In the rows, zero is written as 128.
Rotation paths and how fast each direction turns (degrees a step)
Each turn is a multiple of 5 degrees from 10 to 175, or 0.
Each row of a path follows its step; steps can be skipped.

step 1: [128 135 126 124 123 133 132 125 128 132 126 120 120 121 135 122 126 129
 134 127 124 121 135 127 122 125 135 122 128 132 129 135 133 124 140 133
 120 119 121 134 131 130 130 125]
step 5: [123 129 119 136 125 133 134 122 134 125 136 124 122 122 131 122 121 134
 134 126 141 133 123 129 127 128 136 129 132 130 121 126 134 121 124 128
 122 122 126 130 120 124 127 131]
step 13: [130 129 124 130 117 134 136 121 132 132 128 121 136 124 136 114 131 123
 131 130 130 125 137 130 128 132 127 128 128 126 126 136 130 128 131 133
 128 121 118 131 132 134 132 120]
step 16: [133 134 120 127 125 136 140 128 132 135 130 130 126 119 125 125 136 131
 131 129 130 121 129 124 129 124 129 132 133 125 132 126 125 134 128 128
 124 120 118 136 128 132 141 134]
step 18: [132 129 121 135 118 136 130 118 135 125 125 123 122 125 135 127 124 133
 129 121 137 122 125 125 125 130 138 125 138 129 127 130 138 133 131 128
 124 124 128 135 123 131 128 131]
step 26: [134 130 127 121 124 134 141 121 132 130 134 119 124 125 128 116 130 124
 133 127 122 125 136 128 121 126 131 121 131 128 127 128 125 123 126 137
 129 123 117 128 125 129 134 124]
step 30: [126 134 121 134 119 131 129 125 133 130 128 119 124 121 135 123 129 127
 130 120 138 128 124 133 125 130 128 126 130 122 119 132 137 122 139 129
 128 120 122 125 126 125 122 131]
[129 132 128 126 126 126 130 130 130 129 127 129 128 128 131 125 128 129
 128 127 128 126 128 126 129 129 126 128 127 128 129 132 126 128 130 127
 131 127 127 127 128 128 127 130]  25
[126 130 127 129 129 126 130 128 130 127 131 132 127 125 127 128 128 128
 125 129 130 126 126 127 128 128 125 130 128 129 126 125 127 129 127 129
 126 127 130 130 129 128 127 130]  60
[130 128 130 131 131 130 129 128 126 127 128 128 127 130 129 126 128 127
 129 130 130 124 130 127 130 128 130 129 128 130 128 126 128 128 125 126
 131 128 128 129 126 127 128 130]  110
[128 131 127 128 128 128 127 127 126 131 125 127 130 127 129 131 130 126
 129 132 130 126 125 128 127 128 129 128 127 130 126 130 127 127 126 128
 125 129 127 129 131 130 129 128]  120

step 4: [130 127 129 127 132 122 127 134 119 125 134 124 131 127 136 129 127 123
 127 126 117 130 127 129 133 124 124 124 117 124 133 123 131 134 137 136
 124 122 123 125 124 119 128 128]
step 5: [139 126 130 138 134 127 133 132 134 122 129 131 128 130 126 121 132 128
 136 135 128 130 128 122 129 137 127 131 126 120 131 133 128 137 133 134
 120 132 132 129 124 129 130 133]
step 13: [128 119 131 138 132 128 131 134 127 124 123 125 132 130 137 130 129 125
 130 125 129 132 132 130 127 128 128 133 126 132 137 128 123 131 133 140
 120 134 125 131 136 125 125 137]
step 21: [138 123 122 138 139 123 132 131 131 124 129 126 123 131 129 129 124 128
 127 135 118 130 132 130 132 128 130 125 124 130 129 131 132 126 130 133
 124 123 130 128 126 123 116 136]
step 22: [132 129 141 136 131 123 130 135 123 132 132 131 130 128 125 122 131 117
 131 127 123 127 124 124 132 119 126 134 115 122 132 126 129 130 129 130
 121 132 124 130 128 125 130 130]
step 24: [121 122 127 129 128 126 130 127 133 126 118 126 125 127 129 140 133 123
 135 126 130 123 135 132 131 128 118 131 121 123 132 123 121 134 138 125
 130 122 124 127 123 124 127 133]
step 28: [126 124 131 130 130 125 128 129 140 122 128 126 129 125 123 121 135 129
 133 130 126 130 134 123 124 133 119 131 116 119 125 131 125 134 131 131
 129 128 127 129 116 126 130 132]
[129 127 128 127 128 130 131 131 127 126 129 129 128 130 128 128 128 126
 128 128 125 127 126 127 128 127 127 129 131 126 128 130 128 128 129 129
 128 130 132 132 131 125 128 128]  85
[124 128 127 128 130 127 131 129 129 127 127 126 126 129 127 127 128 126
 131 128 128 126 126 129 127 131 128 125 129 128 126 126 128 127 128 127
 130 128 129 129 126 132 131 130]  80
[128 131 131 128 129 127 125 128 127 126 127 131 130 127 128 128 128 125
 128 130 128 127 125 128 129 130 128 128 126 126 130 132 129 128 128 129
 131 126 129 127 125 127 129 129]  60
[131 125 128 129 129 126 127 127 132 127 127 132 130 130 128 131 127 129
 128 126 128 125 127 127 127 128 126 127 129 126 127 128 132 128 127 125
 126 128 128 128 127 130 128 128]  155
[130 128 125 129 127 128 127 130 128 128 129 129 129 127 125 127 127 131
 130 128 130 131 127 128 134 130 127 127 129 129 126 128 129 127 128 129
 128 127 131 129 128 130 128 128]  160
[127 128 130 129 127 128 129 129 129 129 126 128 127 127 126 126 128 127
 129 129 131 130 132 127 127 129 127 128 128 124 130 129 129 129 125 125
 127 126 131 129 131 127 129 131]  175

step 0: [124 117 127 118 124 129 127 132 124 133 127 135 130 127 130 126 121 127
 116 121 114 135 127 131 135 129 129 134 125 134 124 132 123 134 133 126
 132 129 124 126 130 142 130 131]
step 8: [128 127 131 119 124 123 141 139 138 126 120 127 132 131 122 128 126 129
 128 130 131 118 133 131 123 119 125 125 127 125 138 132 135 125 130 132
 127 137 128 130 131 120 133 134]
step 9: [133 126 126 125 136 132 118 131 137 132 114 129 125 125 127 122 133 128
 130 124 128 129 134 127 137 129 120 125 131 130 123 130 124 119 131 124
 119 128 118 122 128 136 123 135]
step 13: [118 132 126 132 126 127 125 133 122 133 131 130 136 120 126 130 127 125
 120 121 125 132 126 130 140 123 134 122 128 124 121 141 125 125 125 140
 129 137 128 121 130 126 130 128]
step 21: [136 119 120 121 121 126 128 128 133 129 131 126 132 133 119 125 129 120
 127 138 120 114 132 127 126 125 133 129 132 127 135 126 119 125 134 123
 124 132 126 127 133 136 133 127]
step 23: [123 124 135 123 136 120 134 133 140 133 133 128 136 123 120 138 122 134
 127 130 123 122 126 132 123 124 123 130 125 128 128 138 128 134 134 124
 135 134 126 126 130 135 130 130]
step 26: [129 130 123 125 138 123 130 137 131 134 122 116 138 129 127 131 130 130
 123 123 128 129 118 127 130 117 120 130 130 132 129 127 123 123 121 131
 126 139 121 124 121 125 127 126]
[129 127 130 127 127 129 127 128 129 123 126 126 126 129 127 126 129 128
 128 130 131 129 130 129 125 126 131 128 127 127 130 128 126 130 130 125
 126 131 126 128 129 128 130 128]  115
[125 127 125 127 128 127 127 130 127 128 129 127 130 129 126 127 130 128
 129 124 130 128 126 129 129 133 130 125 130 129 130 128 127 129 129 128
 129 128 127 127 129 132 129 128]  170
[129 128 128 128 128 128 124 126 126 124 128 129 129 127 130 129 127 126
 130 128 126 128 130 125 132 129 129 128 128 128 129 127 126 129 128 131
 128 127 127 126 132 127 130 128]  120
[128 125 131 130 131 129 129 127 128 128 129 127 129 127 127 126 128 128
 129 126 129 126 126 128 127 125 129 128 127 128 126 128 128 128 123 130
 131 128 127 132 129 130 131 128]  115

step 3: [134 130 131 133 129 130 139 128 132 131 131 135 133 137 128 127 125 132
 135 128 125 127 122 126 122 135 128 136 123 128 120 121 130 130 125 135
 126 138 129 132 121 123 142 129]
step 7: [125 127 135 127 124 130 122 125 127 121 134 123 129 130 118 118 129 121
 120 133 137 130 124 127 134 123 113 126 129 125 124 135 131 130 128 124
 120 128 130 130 136 121 131 128]
step 10: [130 115 127 125 120 128 127 131 126 129 138 129 122 122 143 124 128 125
 125 123 132 129 127 121 126 128 130 136 134 127 132 133 130 132 132 129
 127 125 120 134 127 137 137 123]
step 13: [140 122 130 133 129 133 126 121 126 127 124 127 132 128 132 127 133 118
 129 130 126 128 129 134 128 124 129 122 128 125 133 137 125 126 119 135
 129 136 131 126 137 137 128 143]
step 22: [121 130 131 135 126 129 139 132 126 129 127 139 135 133 133 122 135 122
 126 121 127 123 130 137 126 123 137 130 136 128 132 131 122 131 129 130
 129 133 136 134 131 136 121 126]
step 26: [122 123 130 135 132 132 125 132 127 131 135 129 126 120 124 136 132 135
 125 134 126 125 132 139 131 134 128 124 116 126 123 120 127 119 118 130
 123 128 130 129 130 119 132 131]
step 30: [131 120 128 127 125 130 133 126 127 133 125 127 125 131 125 123 118 116
 126 126 133 126 128 131 121 129 120 130 124 129 133 132 117 131 137 129
 119 133 131 133 114 127 132 125]
[131 128 129 129 129 128 127 130 129 132 128 128 128 129 131 130 127 127
 127 131 128 129 130 129 129 129 127 125 131 130 126 125 128 129 126 130
 127 128 128 125 128 126 127 128]  145
[126 125 131 129 126 128 124 129 127 129 128 127 129 128 126 128 127 130
 126 129 127 127 127 128 131 130 130 132 129 127 129 127 128 126 129 128
 127 125 127 126 130 126 128 128]  40
[128 130 130 127 129 128 127 130 129 128 130 128 125 124 129 126 127 126
 125 126 127 130 128 127 128 130 125 128 125 126 128 128 128 127 124 127
 131 128 128 127 130 129 128 127]  130

step 2: [123 130 128 135 119 124 123 132 122 123 133 128 132 127 127 126 129 119
 127 126 136 134 131 123 128 132 131 130 120 130 132 136 129 133 129 126
 129 120 116 140 118 127 126 137]
step 4: [134 136 136 130 125 136 126 136 131 129 133 127 128 127 125 127 111 123
 130 123 135 122 128 128 127 124 123 118 129 129 135 122 120 131 127 128
 124 138 132 122 127 128 128 132]
step 5: [131 125 134 127 118 126 135 128 121 131 131 120 129 130 134 127 127 132
 133 132 136 123 124 129 128 137 135 124 124 128 125 122 114 115 120 123
 128 124 132 126 124 132 133 129]
step 8: [125 130 124 132 128 129 137 118 120 129 122 127 128 130 127 132 127 120
 129 121 120 119 124 129 114 135 127 127 124 132 130 125 127 131 136 132
 131 132 132 125 138 136 133 122]
step 11: [130 124 128 119 140 123 135 126 128 132 132 122 122 123 131 131 134 127
 127 134 126 132 130 130 128 130 132 130 124 119 127 133 132 144 130 128
 118 128 127 124 134 130 118 124]
step 12: [127 129 124 125 134 124 120 127 127 137 128 128 137 129 115 129 122 129
 138 121 131 128 122 137 133 125 127 126 129 124 124 126 133 135 132 119
 129 136 128 130 136 128 122 135]
step 14: [123 127 118 128 134 123 120 128 136 123 131 129 122 128 132 136 121 136
 121 134 120 137 133 130 131 132 130 120 133 133 131 129 127 129 127 128
 135 121 133 122 124 126 127 138]
[127 128 130 129 127 127 128 126 126 130 128 129 128 129 130 129 128 126
 127 128 127 126 126 127 132 128 129 126 128 130 129 131 129 125 125 124
 130 127 127 130 128 125 128 129]  95
[127 129 127 128 128 129 125 131 130 129 128 131 129 129 129 127 126 127
 130 128 129 130 126 129 130 129 126 128 129 127 129 130 126 130 126 129
 129 130 131 132 127 129 126 129]  140
[127 129 128 126 129 127 127 128 129 128 131 128 124 129 128 126 126 127
 126 128 128 127 130 125 130 129 126 126 129 130 126 126 126 127 125 129
 128 128 130 126 128 128 131 125]  70

step 8: [144 125 131 133 125 129 127 129 133 136 129 128 121 127 123 122 129 133
 137 128 115 134 123 131 128 129 125 130 124 132 123 132 139 141 124 123
 123 127 128 126 136 129 124 133]
step 10: [132 121 130 127 127 130 118 125 131 117 132 118 131 119 118 140 129 126
 119 124 125 130 122 133 130 118 126 129 126 125 129 131 134 124 118 131
 124 139 129 127 133 130 123 131]
step 17: [123 123 136 131 134 135 131 135 129 139 129 128 132 128 120 133 134 139
 127 127 127 127 127 132 129 135 139 129 130 139 121 129 125 128 133 132
 127 126 130 137 137 128 117 120]
step 19: [130 121 124 123 130 125 126 131 129 122 133 129 128 137 117 124 134 133
 125 131 124 126 130 136 117 129 114 129 126 135 138 133 130 125 128 120
 131 126 137 130 129 130 125 116]
step 21: [125 122 130 122 141 133 125 142 141 126 131 126 125 124 120 117 121 127
 135 127 132 134 130 127 126 123 129 135 134 127 129 127 123 129 124 139
 130 128 127 125 128 124 116 124]
step 28: [135 121 135 136 134 131 129 129 126 123 132 129 127 118 124 132 139 136
 119 134 138 123 126 129 117 127 124 126 134 130 124 122 129 134 129 133
 129 129 136 125 122 134 135 137]
step 29: [138 128 129 123 130 136 124 130 128 121 128 123 131 136 127 134 134 117
 139 127 134 133 125 132 135 125 133 138 138 131 123 117 136 122 128 131
 124 124 131 126 127 132 123 127]
[125 130 129 131 128 128 128 128 130 125 129 128 129 129 129 129 130 126
 127 130 128 130 124 128 129 128 128 129 131 126 128 130 130 131 128 129
 125 130 128 131 127 129 130 129]  25
[132 128 128 127 127 128 124 129 124 127 127 131 128 126 126 130 130 127
 127 127 127 129 127 129 129 128 132 128 128 126 127 127 130 129 128 128
 129 128 128 128 126 131 129 131]  20

step 7: [130 132 118 133 127 143 125 129 127 120 126 131 122 129 130 126 117 137
 123 131 126 138 134 133 132 123 128 119 129 136 127 129 129 125 126 129
 132 121 116 127 126 122 137 132]
step 14: [130 133 120 132 118 129 135 128 129 128 123 135 125 131 134 119 118 129
 121 128 122 129 128 129 132 125 139 115 127 141 134 119 129 128 127 129
 136 124 132 128 127 129 123 133]
step 15: [117 127 122 131 133 136 127 134 128 126 124 132 134 130 127 130 125 128
 125 135 125 137 123 137 124 136 134 117 131 132 125 130 127 124 114 131
 134 123 126 124 124 126 135 141]
step 17: [123 136 128 132 123 131 135 135 122 120 135 127 128 133 122 131 126 130
 118 122 124 139 127 132 124 126 129 123 119 139 131 120 119 124 130 128
 133 135 128 126 128 129 139 136]
step 20: [137 133 127 125 124 131 124 131 129 117 130 130 137 121 126 127 123 127
 118 127 125 137 125 123 131 134 127 112 121 134 129 139 134 124 131 124
 128 125 129 127 127 129 140 132]
step 24: [121 123 124 134 124 142 130 122 124 123 124 126 122 125 129 127 119 124
 121 131 127 132 134 131 129 115 128 125 131 139 134 131 121 124 131 127
 132 132 126 121 121 130 136 139]
step 27: [128 135 129 132 122 139 127 131 129 121 120 128 130 133 133 125 117 129
 132 129 115 138 125 123 127 130 129 118 122 138 128 131 117 122 128 128
 130 125 129 121 127 136 131 120]
[127 129 124 126 129 130 129 129 128 127 126 127 127 127 129 125 126 125
 130 130 129 128 127 126 126 129 129 130 127 127 126 129 128 130 127 127
 132 126 129 126 128 129 127 127]  85
[130 129 126 132 126 130 127 129 125 125 128 128 128 130 129 127 130 128
 128 127 130 128 129 132 130 127 129 129 130 129 128 127 131 132 127 126
 129 128 129 129 130 128 126 125]  155

step 5: [125 130 119 129 114 129 132 123 129 123 120 133 137 124 115 118 124 121
 122 122 126 133 132 123 126 125 130 127 127 126 135 131 128 135 125 124
 127 126 124 136 131 129 134 130]
step 6: [120 125 123 127 128 124 124 132 131 119 128 129 126 125 129 123 138 130
 131 130 127 138 131 139 127 125 128 132 126 121 134 121 134 143 138 136
 131 131 127 125 123 136 129 133]
step 8: [125 127 123 130 128 136 131 121 130 130 128 130 133 124 120 120 129 119
 123 121 122 128 131 122 119 130 130 134 127 119 140 127 126 134 123 127
 120 129 123 135 136 124 128 139]
step 15: [125 127 130 125 135 129 128 128 122 130 132 126 127 131 121 120 126 119
 127 139 129 132 135 124 129 132 131 124 128 119 135 126 123 146 131 132
 131 130 122 121 129 135 128 135]
step 18: [130 131 126 131 129 130 128 121 126 126 130 121 120 130 112 117 131 124
 128 131 136 129 132 130 126 125 132 124 131 125 132 127 129 146 134 136
 132 127 130 121 128 130 133 127]
step 22: [123 133 118 131 130 126 120 129 123 128 120 127 136 118 119 133 126 125
 132 135 121 130 134 124 126 121 130 128 120 118 133 123 123 132 136 126
 128 129 120 135 131 131 128 127]
step 27: [132 125 122 127 130 134 129 117 130 133 125 117 126 134 120 123 127 123
 122 133 126 136 143 127 125 129 128 123 125 132 137 125 129 130 128 126
 134 130 134 128 138 131 124 132]
[127 124 128 129 127 129 128 125 128 131 129 131 128 130 127 125 128 127
 129 126 130 127 129 127 127 126 128 127 127 132 128 131 129 131 127 128
 130 129 127 129 129 129 128 130]  115
[127 129 129 131 128 128 127 128 130 127 128 127 127 126 129 128 130 129
 129 123 133 128 128 130 125 130 130 129 128 128 128 127 129 128 127 131
 128 128 130 127 128 127 131 129]  60
[128 127 129 129 129 128 128 126 129 128 125 126 130 127 126 132 127 126
 126 126 126 128 129 129 126 128 129 129 127 128 129 131 130 129 126 127
 129 124 129 127 128 128 126 126]  130
[128 127 131 129 127 126 131 126 126 130 130 127 127 130 129 129 130 130
 128 129 128 131 129 129 127 127 130 126 129 127 129 126 127 128 129 127
 132 127 127 125 129 127 129 128]  125
[129 129 131 128 126 126 126 129 126 129 129 129 127 128 125 129 130 128
 127 128 126 130 127 127 127 129 130 127 126 127 126 130 127 130 126 131
 126 128 126 130 128 132 131 128]  110

step 1: [132 131 133 128 130 114 132 128 127 135 129 129 127 132 128 128 126 124
 132 125 123 120 120 121 133 128 138 137 128 119 126 137 120 127 128 124
 134 133 126 134 124 125 126 137]
step 10: [129 120 130 128 129 129 115 125 124 130 125 133 130 126 137 127 126 130
 135 119 128 130 130 132 132 143 134 127 126 124 127 130 139 128 125 125
 122 128 133 133 127 122 136 129]
step 17: [138 124 131 118 131 126 133 127 118 132 122 134 135 129 118 128 135 125
 131 127 124 124 135 119 126 125 130 132 128 133 127 125 121 127 136 125
 127 132 120 132 122 135 131 127]
step 20: [129 139 130 124 119 121 123 127 136 141 127 126 126 133 134 127 130 134
 127 122 121 126 124 127 133 131 127 125 126 123 122 140 128 125 130 134
 117 134 124 130 130 134 127 126]
step 21: [127 128 127 129 134 128 126 121 131 137 125 117 130 130 119 128 126 125
 134 129 122 136 135 131 124 130 136 126 127 132 141 131 120 133 133 130
 130 129 138 121 127 132 130 131]
step 22: [131 133 126 123 123 121 136 129 139 134 125 128 126 132 129 131 120 132
 129 129 132 124 135 134 119 133 132 124 121 128 121 126 126 124 126 126
 120 138 129 134 134 121 121 120]
step 28: [129 128 136 133 132 126 125 130 132 132 122 123 127 126 130 135 124 130
 121 122 131 123 126 127 135 136 140 130 121 122 122 139 136 130 130 124
 128 126 118 137 130 129 124 128]
[128 128 129 130 130 128 130 129 131 129 128 129 126 128 129 129 130 126
 130 128 128 130 132 127 129 127 127 127 125 127 125 128 129 124 127 128
 129 128 125 126 128 129 126 130]  170
[126 128 129 127 130 128 132 126 127 129 129 126 130 129 129 126 126 127
 129 132 125 125 129 126 126 127 129 129 129 125 128 127 128 129 126 129
 130 128 130 125 129 125 127 128]  140
[126 132 129 128 125 130 129 127 129 127 126 130 127 130 128 129 128 127
 125 128 125 127 128 129 128 127 128 129 129 131 125 125 127 127 126 130
 126 129 128 127 129 127 130 128]  160
[129 126 130 127 132 127 127 131 131 125 129 128 127 129 128 127 128 130
 127 129 127 128 126 125 126 127 129 129 128 127 127 128 126 128 129 130
 128 129 126 127 127 130 132 128]  25
[127 129 129 130 127 128 126 129 127 131 129 128 127 126 125 127 126 126
 127 127 127 127 128 127 124 126 129 132 128 130 129 128 127 128 125 126
 130 128 127 130 129 131 126 128]  175

step 1: [131 129 123 120 128 133 127 132 130 111 126 128 121 126 129 133 124 124
 133 141 136 137 130 121 133 124 121 125 128 132 126 129 131 126 133 124
 130 133 122 134 127 132 132 125]
step 5: [124 122 125 134 116 126 122 126 141 127 132 130 132 121 121 124 129 128
 131 125 133 121 130 129 124 136 134 125 131 130 125 123 124 124 129 129
 125 114 132 135 131 127 122 124]
step 13: [130 127 132 134 130 115 132 124 122 119 135 126 128 127 137 121 124 131
 131 124 134 118 124 125 126 133 131 131 133 129 121 128 123 128 137 126
 135 121 130 125 137 129 129 120]
step 17: [132 128 121 131 124 140 128 120 130 124 130 126 125 133 129 123 127 119
 127 137 122 133 124 123 130 123 124 130 132 127 126 128 132 128 125 118
 125 130 120 141 135 125 140 132]
step 19: [144 125 122 118 129 126 124 139 125 114 121 121 132 123 132 127 128 122
 129 132 123 131 129 128 124 128 123 130 135 133 130 128 133 130 135 129
 132 127 126 129 130 135 128 124]
step 20: [134 126 120 125 131 124 123 135 132 125 127 127 127 126 143 131 129 128
 136 136 133 126 121 137 132 129 134 128 125 120 129 136 125 129 130 136
 128 118 131 128 131 132 139 128]
step 27: [127 119 120 132 125 130 126 129 133 123 118 127 128 124 132 128 132 129
 130 130 124 125 129 126 131 120 133 133 132 131 126 129 127 135 126 132
 137 126 121 143 118 136 134 137]
[126 128 129 126 128 129 129 129 125 127 127 129 126 130 127 128 125 131
 129 129 128 125 130 128 125 128 128 131 131 129 129 128 126 129 127 129
 131 130 127 127 126 129 126 131]  120
[128 126 131 125 127 128 129 129 127 128 130 128 128 131 128 127 130 127
 126 129 128 130 131 130 126 129 131 127 130 129 126 128 129 129 125 126
 125 126 127 129 129 125 128 129]  55
[127 130 127 130 125 124 129 129 129 129 128 129 128 127 125 128 126 129
 126 128 127 128 128 130 127 130 130 129 128 129 126 128 126 124 129 125
 128 130 128 127 129 128 129 131]  40
[130 127 127 126 127 128 128 127 126 126 126 127 131 127 127 127 128 127
 130 128 131 131 127 129 128 125 130 127 128 127 127 132 127 127 130 129
 129 129 128 126 125 126 130 130]  40
